R: rows in 4 groups, each row roughly a mix of its group's directions:
R (100 x 10):
[[-23 -23 -39  27  14  39 -16  20 -22 -11]
 [ 29 -10  34 -10  -6 -52 -13  30   9  14]
 [-17  -2  16  -6  38  36  33  34 -24 -11]
 [  9 -22 -18   7 -28  24  -2 -29  37 -41]
 [  1 -25 -29   2 -38  20 -28  -1  25  39]
 [-22  34  -6 -40 -34 -26   0  12  29  11]
 [-28  12  -3 -13  40 -11  35  -7 -15 -44]
 [ 14  -7 -14 -11 -39  36 -43  -1   3  33]
 [ 26   4  -6 -19  -2 -19  -3  50  48  -6]
 [ 20  10  37  31  24 -43  30   9   2 -11]
 [-32  34  30 -34 -11 -21 -25  10  28   4]
 [ 53 -11  20  40   3 -20   7   4  23  18]
 [-22  22  38 -14 -22 -36   7 -35  16 -19]
 [ -2  11  31  -7 -37  30 -34 -15 -31  24]
 [-14  20  43   5 -35 -29  15 -19  32  10]
 [-23  25   3 -22   8 -24  31  -5 -17 -52]
 [ 37  20  -4 -18  35 -37  30  -7   0  24]
 [ 29  27 -47 -32   1  -5  35   1  16   7]
 [-10  31 -55   8   2  10  21 -30 -23  13]
 [  5 -31 -26   0  21  46 -28  22 -28  -8]
 [ 44  13   3  18  46   5  22  19  11 -28]
 [ -5  -6  29 -31  31  35  15  29 -26 -22]
 [-39  11   1  30  23   8  42 -28 -12 -21]
 [ 16 -20  32  14 -31 -35 -15  15  17  39]
 [ -9  24 -22 -47 -12 -22   9  36   7 -28]
 [ 19  20  47 -29 -24 -18  32  10  19   2]
 [  4 -36 -25 -20  14   2 -26 -29 -41  22]
 [ -3  19 -18  37  -1 -37  25 -17  23  37]
 [-35   1 -43  34  -6 -18 -20 -32  -3 -17]
 [ 11  16  23 -14 -29 -46  -9 -39  25   3]
 [-20   2  26 -52 -21   3 -32  -2 -32   3]
 [  2  31 -21 -54  42   0  -2   1  -1 -13]
 [-20  22  27 -43  30 -17 -40   5   7  -4]
 [-17 -48  49   6  -2  10 -29  -4  -3 -16]
 [-28 -11 -11  45 -24  30   9 -29   9  28]
 [-20 -26 -30 -27  -7  -2 -39  33  26 -14]
 [-34  -3   4  52  -6  16  30 -33   1   9]
 [ -9  16 -22   5  -4 -51 -13 -49   4 -15]
 [ 13  53 -14  -5   8 -17  26   2 -33  31]
 [ -3  -6 -29 -47  19  -3 -26 -29 -24  26]
 [ 32  -4 -36 -28  45   9   2 -23 -21   9]
 [-45 -29 -10  28  27  20  -4 -26 -23  13]
 [ 10 -12  21   9 -36  23  -1 -49  -4 -36]
 [  8 -15 -57   6   5  -9 -42 -18 -15 -17]
 [-46 -24 -26 -13  20  -2 -37  23 -17  16]
 [-23   4  -9   1  41 -25  42  -1   2 -40]
 [-29   5  15 -34  41  12 -39 -16 -21  -4]
 [ 52  -1  20  42  18 -14  14   9  25   6]
 [-10   0  25   8 -32 -23 -35 -43  26  16]
 [-25   8  21 -51 -14  14 -26  -9 -37  -5]
 [-36  18  13 -19  -9  37  -9 -27 -42  -9]
 [  0  -9  18 -29 -44  23 -18  20  -2 -43]
 [ -3 -37  45 -13 -21   4 -39   7   6 -25]
 [ 27 -15 -34  30 -37   0  43   9   1   2]
 [-18   0 -48  24  25  24  31 -15  16 -21]
 [ 18  -9  33  36 -36  -6 -14  -1   9  44]
 [-20   9 -63 -22 -24  11 -19 -14  -9 -12]
 [ 29 -14 -54   4 -34  -6 -32   4   5  -9]
 [-12 -22  44  21  44 -11   4  23  -3  27]
 [-25 -16  22 -15  -6  47 -13  23 -20 -37]
 [-23  -1 -20  22  -1  24   9 -55 -34  -2]
 [-16 -10 -24  -7  38 -34  35   9  20 -32]
 [ 16   2 -11  -2  61  29   8  -4 -21 -29]
 [-28  30  35  -1 -18 -36  26 -25  18 -12]
 [-24  30  44  -7 -13 -32  31 -20  16  -7]
 [ 34   0  18  34  48  13  14  15   4 -28]
 [  0  -1 -26  25  42  -7  30  20  37  24]
 [ -6  11 -31  31  41   1  39  -2  10  29]
 [ 14 -24  24  27  31  -5  22  22  48   3]
 [ 14  34  -2 -27  59  13   6   5   6 -24]
 [  8 -27   4 -36 -12 -46 -20  29  21  14]
 [ 37 -23 -29  -7  20  36 -10  36 -16  12]
 [  8  16 -42 -33  14  45 -15  -1 -11 -24]
 [  9 -23 -19  -2 -31  18  -9 -18  42 -43]
 [ 11  -8  12   1 -45  22 -40  -3  -2  42]
 [-22  18 -56 -11 -16  13  -6 -29 -30  -1]
 [ 50 -24 -14  -8  21  18 -24  11  -5  39]
 [-11   7 -13  32  38 -12  48  -8   9 -30]
 [-14 -12  26  -5  20 -61  27  13   9 -14]
 [  3 -33  39  21   8 -14 -45 -15 -11  24]
 [-26  29  13  21 -16 -42  29 -25  25   6]
 [  6   4  42  49  19  13   7  20  14 -30]
 [ 32  -4 -11  10 -21  12  18 -11  55 -33]
 [ -2  11 -17 -31 -17 -18  -3  -4 -16 -63]
 [-18 -10  20   9 -59   9 -34 -12  23  -6]
 [ 40  16  -2   3 -14 -36  19  -6  29  41]
 [ 15  25  29 -30 -16 -48  13 -25  17  -7]
 [  4 -29  43  29  14  -8 -42 -15  -6  22]
 [-40  14  38 -20 -22 -23 -35  12  16   3]
 [-15  -1 -24 -17  28 -21 -15  55  12  25]
 [  8   4 -41  27  37   2  34   2  25 -25]
 [ 10 -11   8  37  33  41   7 -39 -11  15]
 [ -6  -2  31  15 -16  19   1 -52 -41  -9]
 [  8   3  17  22 -44 -33  13  36  30  -9]
 [-20  11   0 -44   1 -11 -35 -32   1  38]
 [ 19  29  -7 -22  59  16  12   4   2 -26]
 [-11  31 -34 -48  29  21  12  -9  -8 -14]
 [-12 -52  20   0  -9  13 -30   4  31 -30]
 [ 36  50   3 -23  -9 -27  16  27  -3  13]
 [ 43 -26  25  49   6 -19  -1  16   8  -2]]
the two rows of each list that fit no group, in list order (the others fit one group, some only roughly):
  * J_118: [-44 -40 -24  27  16  20 -11 -26  -3   4]
  * J_52: [ 12   8  37 -19 -14 -19  -9  49  34  14]
  * J_537: [ 26  23  39 -34 -20 -25  -8  30 -20   0]
  * J_50: [-12  52 -12 -38  22   7  10  16  15 -27]
  * J_842: [-12  10  37 -33  23 -38  10   6 -25 -29]
  * J_87: [ 57 -12  -4  37  29  12  22  -2   4   7]
  * J_126: [-11  27 -14 -11  38 -22  33  37  22 -16]
  * J_405: [ 28 -22   6  45 -31 -28  12   3  19  26]
  * J_666: [ -1  27 -10 -56  22 -21 -28 -11   6  20]
  * J_599: [-33 -14 -41  29  17  26   9 -38  -6  -1]
  * J_364: [-34  -5 -20 -17 -26  48 -20 -26 -13  13]
  * J_878: [-34   2 -27  -3  -1  15 -23 -27 -53   8]
 | J_52, J_126
  * J_959: [-17   9 -29 -22   9   7   9  10 -26 -60]
  * J_475: [-51 -10 -27 -12   1   5 -29  -9 -41  10]
  * J_93: [-13  -4  49  28 -28 -29 -24  13  23   9]
  * J_940: [-34   5 -41 -20  -7   0 -32  -8 -42   8]
  * J_704: [ 12   1  29  14 -27 -21 -12 -23  36  44]
  * J_915: [ 16  15  -2 -36  22 -16  27   7 -28 -47]
  * J_895: [ 32  44 -31 -23  -9 -19  13  30  17   2]
  * J_31: [ -7   6 -23  26  -9  28  21 -60  -8  -9]
  * J_74: [ 10   6  16  63  14 -12  37 -10  11   1]
  * J_482: [-20   2 -48  24   1  48   5 -25   9   0]
  * J_789: [55 21  8 19 41  3 10 -6 22  9]
  * J_260: [ 18 -13  25  17 -22  38  12 -49 -21  -5]
  * J_933: [ 20  17  -1  11  54  40  23 -18   1 -13]
  * J_974: [ 31 -35  -3  -5  12  14 -22  34 -23  39]
  * J_794: [-27  33  -4  13 -12 -48  23 -29  16 -11]
 | J_260, J_974
  * J_893: [ 34  -4  37   0 -14  13   2   8  26  52]
  * J_452: [-17  -8  -1   4 -42  46 -29 -27  22  -5]
  * J_416: [ -5   6  29  61   1  -9  32 -18   2  14]
  * J_105: [ 10 -11  20  -5  26 -23  -2  55  35  13]
  * J_753: [ 17  31  11  -4  57  11  13  34 -14   1]
  * J_193: [-10  30   1 -14   8  44   0 -23 -45 -24]
  * J_796: [-57   7  -5  37 -30  -1  -2 -14   8 -21]
  * J_272: [ 35 -10  47  -3  -6 -16   3  23  42 -15]
  * J_85: [-39 -23 -46 -15  14   2 -32  25   7   7]
  * J_728: [ 37  -1 -11  24  30 -34  24  24  29 -12]
  * J_479: [ 22 -22  39  20 -17  17   9 -28  29 -33]
  * J_946: [ 11  33  -3 -36  29  14   4  -3 -30 -43]
 | J_452, J_753
  * J_178: [  4  -7  30  24 -16  -8 -10 -19  30  55]
  * J_825: [-15  -5  42  23 -35   9 -19 -22  31  25]
  * J_510: [ 24  -1  28  13 -25  -7  -5  -9  33  54]
  * J_874: [-12   0 -18 -21  22  11  22  27 -34 -49]
  * J_119: [ 35  29 -33  -8  28  17  42 -11   8  -3]
  * J_769: [ 45  -5 -43 -22  26 -22 -19 -13 -15   4]
  * J_926: [-53 -18   1 -20 -32  -5 -27  11 -27 -14]
  * J_478: [ -5  21 -57   7 -26  27   5 -17 -25  14]
  * J_486: [ -4 -51 -16  25  -3  20 -31 -14 -15  32]
  * J_284: [-32  14  -2  -8   4   4  42  22 -18 -49]
  * J_601: [ -3  12  -7 -35   3 -34  -7  45   6 -39]
  * J_579: [-19  13  47  21   4  -2  33  -2  20  39]
 | J_478, J_486
  * J_597: [ 18  23  24 -27  30 -28   8  20 -24 -37]
  * J_904: [  7  25 -23 -59  33  10 -10  16  -7   6]
  * J_127: [-40 -12  19  13  43  40   0   5 -23   2]
  * J_484: [ 15  -2  23  16 -15 -14 -14 -25  30  56]
  * J_824: [ 51  -9  53   4   5 -16 -16   6  14   3]
  * J_287: [ 10  13  -9  58  31   7  36 -11   5 -10]
  * J_806: [ 33 -23   5   7   2  14 -35  -7  13  55]
  * J_844: [-13 -14  36  34  37  32 -16  -9 -18 -20]
  * J_558: [ 10   2  14 -12  33 -53  24  21   7 -30]
  * J_200: [-60   3  22  24 -17  -2 -12 -29   8 -15]
  * J_495: [-23   0 -61  19   4  22   8 -33  -5   0]
 | J_904, J_824
  * J_897: [ -3   5 -33 -41 -22  -7 -33  41  10 -11]
  * J_641: [ 26 -17  34 -14 -11 -12 -14  37  41 -20]
  * J_94: [-17  10 -29  -6  44  29  28  28  11 -23]
  * J_375: [  6  -2  25 -20 -56  -7 -28 -15  19 -26]
  * J_714: [  7 -31 -11 -16   3  28 -58  -7 -21 -16]
  * J_338: [-45 -42 -14  -9   2  12 -45   2  -9  -7]
  * J_223: [  0 -16  -5  38  -6  26  25 -54   7 -16]
  * J_923: [ 25  26 -11  -4  53  32  25 -16   7  -9]
  * J_217: [-18   2  -4 -42 -31 -26 -27 -17   6  39]
  * J_324: [ 38  -4  39  -6  -3 -17   6  35  41 -10]
  * J_768: [ 10   3  45  34  27  -2  38 -19 -10  19]
  * J_635: [ 20  11 -43 -23  35  28  27 -16 -17 -10]
  * J_205: [ 45  44 -15  -4 -20  -9  36   2  18   0]
  * J_729: [ 47  24  44   0  -8 -19  26  12  18   0]
  * J_314: [ 43  26 -22  21  45  -5  15 -18  -8  11]
 | J_94, J_314
  * J_145: [-46 -11 -28 -24 -49  -1  -1  -9 -14   3]
  * J_961: [  0  30  24 -34  -3 -46  26 -12   2 -28]
  * J_700: [  9  -4 -39 -56  11   4 -23  21   3 -20]
  * J_707: [ 24 -10  60  25   1   6  28 -18  13  -9]
  * J_529: [-37 -19  39  16 -32 -12 -22  29  -8 -16]
  * J_969: [ 48  12 -27   1  38  10  35 -15   9   1]
  * J_62: [-19  -3 -22 -10  27  16  10  19 -36 -51]
  * J_143: [-30  32  16   6 -24 -30  43  -2  17 -21]
  * J_892: [ -1  -6  53  30 -20 -26 -23  15  25   6]
  * J_509: [-33 -25 -13  16  18  46 -29   6 -24 -14]
  * J_456: [  5  12 -36  42  15  43  22 -18   7  -7]
  * J_22: [-30   5  28 -40  17   9 -38  -6 -29  16]
  * J_246: [-16  48 -39  12  11  -1  41 -16   2   1]
  * J_183: [-33 -11   8 -21 -52 -26 -27   8   8  18]
 | J_22, J_246
  * J_389: [  5  11  54  25 -29   2  36  -6  13  16]
  * J_653: [ 49 -15 -38  -3  -2 -14 -35 -10   6  24]
  * J_742: [57  9  1 18 43  1 23 -2 15 -5]
  * J_39: [-12  12  22 -53   6   2 -15  -1 -45 -21]
  * J_559: [-20  17 -17  -5  -1  25  11 -12 -20 -63]
  * J_671: [ 42  17 -17  16  36  24  35 -20  14   7]
  * J_343: [ 29   9 -44  12  10  29  45 -14   3  11]
  * J_759: [ 40  11 -23 -25 -36 -38  -3  -6  13 -22]
  * J_980: [ 36  28  41 -29 -32 -14  -3  10 -15 -12]
  * J_291: [-22 -26  31  12 -38 -32 -35   1  -4  18]
  * J_662: [  9 -32 -18  13   7  34 -54  -6   0  22]
  * J_952: [-24  24  -2  30 -15 -41   3 -37  21  22]
 | J_389, J_559
  * J_737: [-10 -15 -29  35  37  25 -13   6  -3  41]
  * J_955: [  4  12 -13 -27  25   1  32  22 -33 -44]
  * J_944: [ 41  -4   5 -31   8 -41 -18  37  13  -4]
  * J_668: [-29 -19   6  31  52  -1  12   8  -6  34]
  * J_517: [-12  28  -1 -28  15  37  -3 -15 -40 -33]
  * J_191: [-18 -19  34  14  33   5  35 -22 -13 -35]
  * J_859: [ 26   3  39  10 -50  -5 -24 -11   4  27]
  * J_103: [  6  12 -31 -36 -36 -40   4   7  16  25]
  * J_652: [ -1 -17  40 -22 -18 -49 -18  20   8  18]
  * J_851: [  0  10  14 -14 -45 -33 -24 -37  24 -12]
 | J_191, J_859
  * J_299: [  8   6 -37  -8  44  -3  26  13  19 -40]
  * J_136: [ 11  13  15  -9  36  -9  -3  15  17 -61]
  * J_706: [-30  20   1  -7  28  13  28 -22 -27 -44]
  * J_323: [-29  20  37 -27 -23 -16  12 -14   0 -43]
  * J_214: [ -3  40 -17 -23  15   9  32  27  15 -40]
  * J_803: [ 48 -16 -43 -23  16   4 -25  11 -18  -6]
  * J_70: [-15  31 -21   9  11   3  18 -29 -51  26]
  * J_834: [ 19   8 -22 -18  44 -24  18  19  13 -42]
  * J_900: [ -5 -24  -9 -11 -12  27 -55  -5 -18 -36]
  * J_855: [-36  11 -44 -10  -3   9 -16 -18 -45  11]
  * J_611: [-43  19   2  -7  21  12  31 -24 -22 -38]
  * J_440: [ 15  30 -20   8  26  23  48   9  17 -28]
  * J_165: [-19 -11   8  22  -7  33 -24   5  -9  58]
  * J_483: [ 19  -2  13  23 -16  -8  -7 -11  33  61]
 | J_136, J_165
  * J_555: [ -1   7 -14 -37  44 -26  16  14   0 -40]
  * J_40: [-19  -3  28  23 -33 -11 -16 -27  31  38]
  * J_444: [ -8 -48  30  30 -19  -6 -32  -7 -16  18]
  * J_174: [ 45 -14 -25 -26  26  20   3  33 -23  -4]
  * J_901: [  3  32 -17   0  40 -13  37 -24 -11  33]
  * J_26: [-16  14 -24 -48 -33  22 -23  -8  16  25]
  * J_602: [ 28  11 -32 -31  30 -14  26  18 -23 -28]
  * J_695: [  4  23 -12  -3  11   5  32  41   6 -51]
  * J_474: [ 15  11  25 -44 -19   3 -44   7 -30  12]
  * J_473: [ 17 -24 -28  38 -10  -7   6  10  44  31]
 | J_901, J_26
  * J_906: [-19 -15  27  30 -39  15  -9 -18  -5  44]
  * J_898: [-34 -21  35 -13 -16 -28 -44  16  -6  -2]
  * J_309: [ 27  22  43 -44  -6 -18   8  24  -3 -19]
  * J_168: [-12 -25  40  13 -27 -35 -31  27   9  -2]
  * J_930: [ 58 -15  -7  33  35  10  11 -10  -4  -3]
  * J_696: [ 24   4  35  -1 -24 -17   0 -12  35  47]
  * J_675: [-26  20 -57 -18  12  -3  -4   8 -28  25]
  * J_431: [ 18   4  -9 -37 -19 -20 -25  48  26 -10]
  * J_998: [ -2  13  24 -50  24 -25  -3  14 -28 -30]
  * J_539: [-37 -12  32  28 -37  32 -12   6  19  10]
  * J_197: [  7 -30 -10 -22  -4  26 -54   2 -17 -30]
  * J_832: [ -7   7 -45  33   6  42  22 -19  16 -12]
  * J_232: [-24 -10 -32 -17  47   5  18  21   8 -35]
  * J_42: [-15  13 -60  21  25   9  28 -13   9  11]
  * J_779: [-15   7 -36 -43 -18  -8 -34  36   1  -8]
 | J_309, J_232
  * J_96: [-32  19  -6  -9  -1   0 -10 -29 -62   8]
  * J_2: [ 12 -13 -23 -58 -13  -2 -37  23   6   3]
  * J_600: [ 51  15 -16   9  42  12  30 -10  13   4]
  * J_896: [ 33  13 -38   5  11  17  53 -17   4   6]
  * J_916: [ 42  27 -30 -14  36   8  32  -7  14   2]
  * J_683: [-22 -15 -42  27   3  28  15 -44   6 -12]
  * J_393: [-31 -18  14 -27 -21 -26 -46  16 -18 -15]
  * J_280: [-40 -21  38  15 -29 -13 -34  14 -12  -6]
  * J_631: [ 18   3 -19 -21  52  -7  15 -37 -27  13]
  * J_428: [  1 -23 -30  -2  18 -41  17  -5  35 -35]
  * J_101: [-11   7 -35 -14  13   3  18  28 -30 -50]
  * J_177: [-11  33  11 -30   0 -38  31 -21  -6 -34]
  * J_312: [-15 -46  40  29   9  17  -4 -31  -8 -11]
  * J_519: [-28  -6  30 -15 -34  10 -34 -19   7 -39]
 | J_631, J_428
